Each row is where one point has got to under a steady rotation. How many ticks took it there?
The counts run from 0 to 512.
[160  86 105 130 111 157 121 109 126 149 153 177 158 152 186 148 124 167
 121 162  99 155 121 145 154 180  88 130 122 152 161  95 100 152 126  98
 128 153 130  88 113 134 117 126 127 114 164 192 144 172 133 169 140 149
 103 153  92 104 104 163 117 165 129 138 132 112 146 186  96 125 158 153
 155 114 101  76 160 112 104 102 117 151 117]
339
[155 135 110 132 159 113 153 113 128 149 125 187 148 133 200 151 127 173
  93 166 150 171 135 139 150 149  85 119 114 105 151 116  94 153 137  70
 119 120 115  63 104 132  83 129 118 118 136 186 161 112 117 140 118 166
  94 121 188 142 100 114 134 179 132 147 108 132 133 124  96  98 122 143
 166 102  96 108 156 115 109 127 114 156 143]
437
[175 121 101 144 160 133 126 131 138 129 157 216 127 127 172 142 144 155
 105 178 147 198 139 157 162 141  94 117 123 111 153 155 115 154 148  99
 104 125  97  78  97 146 123 144 147 127 124 193 185 133 100 128 158 143
  98 151 156 153 125 122 134 169 138 144 121 148 117 138  93  86 113 150
 170 144  76 129 150 134 121 118 138 154 122]
17
[157 108  82 124 176 130 113 142 123 150 146 160 149 134 160 165 131 140
 100 167 133 133 135 154 130 153 130 122 130 128 150 130  97 122 154 122
 150 163 101 111  89 158 120 113 131 138 101 173 147 132  98 131 115 138
 106 159 119 100  92 188 123 202 150 147 115 134 133 161  53 125 165 119
 172 106  69  98 153 153  95 129 112 156 101]
197
[161  93 118 135 114 154 129 150 137 154 153 176 149 145 165 140 145 171
 123 153 109 152 125 159 177 139  96 116  95 117 129  97 117 167 116  88
 119 140 128  84  99 158 118 142 120 131 182 203 162 147 125 150 113 157
 149 131 102 140  94 153 117 176 148 149 101 101 129 189  96 105 129 127
 143 121 126 115 148 158 145 109 112 140 125]
331
[135 119  96 114 148 136 145 104 101 102 149 162 169 156 166 184  96 117
 142 170 163 176 113 100 152 110 110 110 151 138 148 144 120 127 133  77
 126 131 118 102 133 139 162  95 105 109  97 183 125 138 145 170 124 191
 105 156 120 124 122 134 141 165  80 147 158 117 129 171 139 114 174 122
 160 125 106  92 166 118 118 114  87 177 123]
102
[146 101  93 124 117 168 118 138 111 129 114 201 167 131 197 142 145 171
 137 151  98 168  91 131 143 143 114 130 139 166  99 109 120 135 111  90
 122 105 108  79 118 152  92 128 119 147 130 188 181 106 110 145 131 103
 131 118 105 134 109 142 119 175 137 168 110  94 103 166  93  88 136 129
 150 114 128 126 139 134 151 110 121 151 130]
467
[139  88  99 128 144 123 117 148 113 111 127 176 132 173 157 145 114 116
 101 170 137 167 115 102 120 119 116 112 148 134 147 133  75 107 128  88
 107 120  94  92 137 116 157 140 129 127  96 164 165 115 151 157 139 129
 118 160  67 123 101 105 133 163 120 175 125 168 123 153  95  91 138 140
 184 111 104  96 197 141 116 118 123 158 140]
108
[157 102 121 118 131 118 104 133 100 106 178 188 130 130 145 134 108 117
 122 176 134 166 113 127 155 164  60 119 135 108 142 181  97 162 121  98
  98 139 101  86  91 127 140 134 127 131 135 177 164 154 126 113 120 147
 105 174  83 140 116 137 114 186 140 122 132 133 129 140 127  97 107 118
 185 121 115 102 172 128 126 139 130 166  99]
200
[160 121  86 143 116 148 129 109 101 138 145 187 182 156 190 142 155 177
 120 154 104 153  87 148 147 173  90 113 155 146 142 113 102 162 126 107
 138 113 113  69 123 139  99 114 106 123 152 190 163 131 111 125 152  97
 121 137 118 122 126 165 102 164 149 148  98 131 116 169 117 110  99 130
 164 110 134  83 150 115 132 124 133 148 112]
475
[151  92  97 119 152 139 150 152 140 105 137 198 149 141 174 141 134 137
 132 180 143 187 126 155 172 103 121 121 141 117 149 133 109 153 164  55
 113 112 125  98 107 146 110 133 142 122 121 184 161 140 113 164 132 166
 115 145 163 144 116 135 131 156 118 133 113 106 115 186 107  90 151 120
 142 135 113 142 158 145 118 127 109 145 148]
10
[175 101  71 163 123 115 157 135 109 140 128 130 148 174 174 199 118 152
  95 146 151 134  85 124 131 145 124 123 129  86 128 103 130 113 124  88
 125 135 127  86 146 149 134 131 132 165 130 207 160 118 139 175 109 179
 137 131 131 106  97 155 115 167 126 137 107 139 129 165  75 120 164 138
 162  97 122  89 159 161 105 115 101 134 124]
113
[161 104 100 110 135 131 116 133 102  86 161 190 141 153 162 144 109 110
 118 157 143 171 131 102 159 134  58  82 170  91 151 155  98 132 116  86
  93 134 100  89 131 121 141 148 147 114 142 172 165 137 151 135 129 156
 118 174  77 136 109 136 143 172 126 151 126 144 128 128 126 101 118 157
 161  98 126  83 173 114 142 127 134 169 124]
100
[129 151 101 113 153 134 152 143 128 111 154 175 144 100 159 171 109 146
 110 135 131 182 135 124 175  86 108  96 130 128 128 147 118 152 136  81
 115 111 122 116 107 152 122  94  98 129 110 164 152 140 128 161 115 192
 121 144 112 112 107 185 123 200 129 140 110 106 119 168 103  91 134 112
 171 114 139 104 133 145 122 137  80 209 133]
404
[162 163 115 108 187 131 103  98  95  93 156 158 127 144 151 139 143 152
 130 157 121 145 153 122 159 141  83 125 127 162 140 105 101 111 143 134
 146 156 106 116  84 171 135  98 137 126 121 158 162 119 122 118 160 151
 123 162 125 110 109 169 108 225 150 163  93 133 133 169 112 108 136 158
 147 106 103  69 146 128 124 133 120 179 136]
60
[172 127  97 132 158 133 117 135 121 127 132 180 123 142 182 147 156 179
 100 165 101 146 109  90 166 166  88 149 114 136  96 133  95 121 139  92
 127 141 150 107  76 132 106  87 141 133 131 192 160 133 140 118 142 171
 139 149 138 103 124 144  81 177 108 155 109 144 136 156 114 119 138 117
 149 118 143 110 164 123 101 120  90 188 132]
51
[122  87 119 145 128 164 108 164 109 123 131 201 144 122 172 121 110 157
 102 151 140 148 102 146 141 158  97 107 134 127 123 143  86 159 121  78
 114 112 106  72  88 141 118 131 100 133 120 184 156 122  94  94 102 140
  93 149 110 148 100 175 120 196 152 148 115 134 137 151  92  90 121 111
 161  98 112  68 133 138 149 119 117 159 102]
299
[151 146 111 141 131 134 135 120 145 126 128 152 150 160 186 128  92 184
  99 144 103 152 116 144 161 156  60 128 156 130 130  88  99 158 124  98
 130 104 154  78  92 122 101 105 120 117 145 180 164 146 137 123 131 170
 120 155 159 119  90 149  97 180 137 165  96 151 135 142  96 120 125 138
 158 105 140  80 128 119 122 142 104 163 137]
263
[134 108 113 113 145 159 152 153 128 112 140 192 163 149 182 152 110 163
 121 168 133 164 137 149 150 107 107  79 148 140 129  77 109 130 125  70
 114 110 128  73 129 149  91 140 124 130 104 178 145 130 129 181 121 172
 118 132 148 155  83 107 131 178 123 147  95 136 119 166  99 111 170 123
 129 111 101 120 154 148 115 132 126 139 161]
430
[151 120  68 133 144 174 138 126 130 137 145 167 165 167 197 156 163 137
  90 159  87 177 113 110 149 168  95 134 185 133 108 131 133 113 140 114
 110 136 138 119 145 132  77 118 104 136 129 198 190 127 141 132  96 156
 131 132 100 130 107 135 129 164 107 160 124 159 104 144 101 103 169 115
 159 130 127 135 160 134 128 115 111 152 125]
258
[180 115  88 146 139 129 158 117 145 107 104 167 155 166 210 165  90 143
 105 158 116 182  99 133 133 135 130 137 144 133 155  99  85 138 136  91
 129  96 155  87 140 117 131  94 159 141 108 198 148 136  98 176 129 140
  90 175 137  91 124  95 117 135 106 158 118 144 105 151  86 126 166 149
 170 116  97 111 155 133 118 126 115 139 138]
145
[167 115  89 130 140 127 146 144 119 139 157 183 179 144 184 163 151 136
 125 173 134 182 120 102 114 176  87 121 162 141 133 107  93 122 158  92
  99 123  97  87 106 146  97 100 132  96 127 175 132 145 158 141 138 164
 119 138 143 128 118 165 156 185  89 126 134 114 143 159 122 126 127  95
 134 114  98  86 185  94 115  97 120 167 126]
302
[141 103  83 122 148 135  89 154 116 130 127 211 115 115 175 134 148 160
 112 200 121 153 150 125 176 136 115 117 120 144 127 156  84 127 156  77
 120 118 105  96  92 117 141 103 146 104 131 168 172 111 111 134 148 135
 118 151 124 110 142 138 129 162 118 168 110 115 133 174  77  78 145 142
 168 122  96 119 168 116 117 109  99 177 141]
335
[187 117  74 134 162 158 161 101 105 111 145 147 159 193 172 155 159 129
 116 147 119 160 107  99 140 133 102 114 160 118 127 116 124 108 107 101
 150 153  95 102 155 154 111 126 114 163 134 178 161 134 115 174 119 142
 127 116 124 143 102 130 102 191 148 145 109 151  99 146 109 106 182 145
 155 117 113 115 146 141 131 111 131 120 129]
249
[153 116  87 144 129 144 126 123 118 137 132 182 147 145 180 162 126 158
  98 155 128 106 121 144 146 140 103 121 148 103 132 134 108 149 150 121
 150 139 132  87  66 177 149 110 125 143 146 192 172 137  94 109 106 136
 133 159  88  93 105 166 106 171 154 143  95 140 137 175  95 134 137 136
 136 103 128  91 151 178 106 145 102 155 117]
507
[132  88  92 153 139 174 125 144 128 137 169 154 151 154 146 149 148 137
 107 155  93 162 125 148 153 150 111 111 138 125 128 118 138 136 139  86
 136 116 117 130 140 103 122 107  94 136 127 187 160 161 119 155  95 175
 111 148 127 127 108 180 158 180 111 153 139 139  94 167  68  82 172 111
 196  95  64 106 141 131 124 107 105 160 106]
441
[159 124  96 117 155 127 132 131 149 133 149 191 135 140 189 149 117 167
  80 166 122 165 153 117 153 162  92 142 138 144 149 110  90 143 161 103
 101 122 108 102  82 123 115 140 147 103 153 171 191 129 148 138 140 170
 126 153 106 110  97 113 126 161 120 177 114 151 141 133 103 105 122 151
 150 138 101 131 186 118 105 118 109 177 140]
227
[143 107  94 133 168 122 116 117 108 139 144 146 134 143 158 156 106 142
 123 142 152 129 140 126 136 138 117 112 120 161 159 107  88 128 113 107
 143 152  90 103 113 132 135 123 102 140 116 181 137 114 131 151 107 145
 100 129 113 127  70 180 132 213 152 153 126 145 124 142  64 112 171 116
 198  90  66  87 154 146 113 113 117 155 115]
97
[130  83  97 150 112 176 131 139 136 117 138 179 142 163 197 152 111 156
 136 165  91 166  93 128 172 122 114 124 158 166 120 106 121 144 121  93
 143 114 127 106 125 143 115 121 106 130 118 179 160 134 104 151 113 124
 107 148  98 152 107 105 135 135 137 179 130 121 110 172  97  76 178 139
 153 122 122 128 145 148 155 112 104 134 123]
147
[149 117 102 139 135 143 116 109 113 126 151 142 116 160 162 159 138 165
  97 141 109 127 121 109 174 167  80 125 112 102 125 150 126 140 120 113
 125 163 114 103 115 119 136 117  95 151 175 192 176 147 161 144 102 164
 141 141  97 108 103 184 113 203 151 153 125 138 120 154  91 103 143 139
 175 112 124 110 143 116 129 106  91 161 115]
232
[139 113  76 101 156 144 148 134 118 106 159 186 175 156 177 169 151 116
 114 151 144 165 107  98 166 112  87 120 192  97 103 144 130 131 124  86
 103 111 123  92 119 156  81 122 142 136 122 178 158 143 129 137  92 176
 137 151 113 143 101 120 130 177 122 140  92 136 107 160 129 120 123 113
 121 120 155 124 180 144 121 141 107 168 138]
394
[130 119  65 118 164 128 126 118  83 124 150 157 146 153 173 149 117 110
 121 181 155 153 146 114 119 135  99  90 173 122 168 153 102 116 119  94
 138 119 101 115 129 131 146 105 115 144 117 173 173 118 116 129  90 133
 113 147 125 141 114 145 142 188 152 151 120 156 130 130  83 110 182 140
 187 102  86  84 157 139 117 121 133 142 102]
417
[168 124 109 180 124 131 140 125 146 101 115 151 136 155 185 151  93 150
 118 163 133 176  65 138 139 127  94 147 121 115 150 140 105 153 146  86
 140 103 146  84 105 131 162  84 157 134 132 187 179 147 109 157 143 146
 103 156 146 106 107 116 116 150 104 167 138 153 117 161  90 109 137 160
 177 121 137 126 159 149 149 147 118 136 127]
464
[132  91  92 121 142 138  94 174 127 151 136 200 125 132 179 130 149 174
 116 173 118 148 134 119 131 170 113 131 117 141 103 111  94 127 141  76
 111 150 110 103  88 135 105 130 126 122 141 183 184 107 120 123 109 138
 118 122 110 124 116 140 125 166 125 183  97 117 128 179  68  79 143 124
 151 119  88 132 155 127 105 105 112 151 116]
15
[158  89 132 152 123 158 142 136 124 131 148 191 154 170 171 154 135 155
 111 180 124 160 126 134 181 142  84 130 102 133 133 122 115 160 153  59
 126 125 133  82  86 112 130 126 138  92 148 218 127 177 129 161 152 164
 106 173 123 107 130 138 125 145 104 131 142 136 140 170 122 103 137 124
 143 136 123  86 164 114 127 118  95 161 133]
19
[155 107  76 138 178 128 102 168 130 160 150 183 148 144 150 145 147 143
 121 148 130 173  96 145 143 154 116 132 188 129 128 131  75 159 140 107
 115 134 122  95  81 133 111  95 133 102 119 170 180 132 121 110 101 141
 119 144 119 147  88 161 132 155 133 154  99 138 122 159  52 114 128 114
 155 119 102 128 175 157  94 134 134 141  92]
190
[165  72 128 145 166 150 124 150 114 126 146 215 159 149 177 173 139 119
 134 165 125 168  80 114 140 148 107 160 157 148 101 168  76 144 145  67
 113 119 126  83  78 135 113 103 122 130  98 183 143 129 136 135 137 152
 121 155 101 149 123 137 106 161 114 124 119 149 119 154 136 103 132 109
 141 127 149 119 192 146 131 132 118 178 116]
502
[166 121 103 125 148 157 125 126  99  89 150 208 163 149 175 152 153 109
 155 177 142 188  80 111 149 128  97 138 180 110 113 164 134 165 111  95
 102 127 114  83 109 149 112 116 130 128 126 192 147 157 116 126 118 142
 108 151 120 160 124 123 123 160 121 142 133 109 123 175 158 110 133 132
 147 125 153 126 170 125 151 145 108 155 122]
494
[154 143 108 122 154 134 142 135 113 130 141 165 173 117 173 172 145 166
 137 145 147 183 113 157 160 131 105 120 144 124 149 113 145 145 139  96
 111 139 126  91  90 192  96 112 119 147 119 177 161 130 115 162 116 169
 120 126 158 136  89 170 128 202 147 118  94 107 110 188  92 134 141 117
 145 110 104 129 148 163 105 154  92 166 120]
505
[122  95  84 135 131 142 130 151 105 108 124 183 168 158 161 159 127 142
 134 199 154 137  90 137 145  93 147 121 140 137 140 102 125 133 147  90
 149 139 120 113 111 163 153 131 120 131 111 201 126 132  97 161 117 150
 115 149 114 135 104 111 153 132 103 150 134  97 119 196  88 106 187 136
 151 108 108 121 152 138 127 127  88 146 133]
3
[132  98  70 149 176 160 143 140 146 137 143 164 171 168 161 170 125 160
 134 157 129 143 116 143 178  96 119 126 147 122 130 132 135 151 153  83
 152 135 108 114  90 150 125 110 101 112 121 183 180 154 122 157 104 182
 151 151 117 152  94 149 134 172 124 137 135 136 134 185  69 101 178 113
 152 139 107 144 171 155 106 119 100 149 120]
222
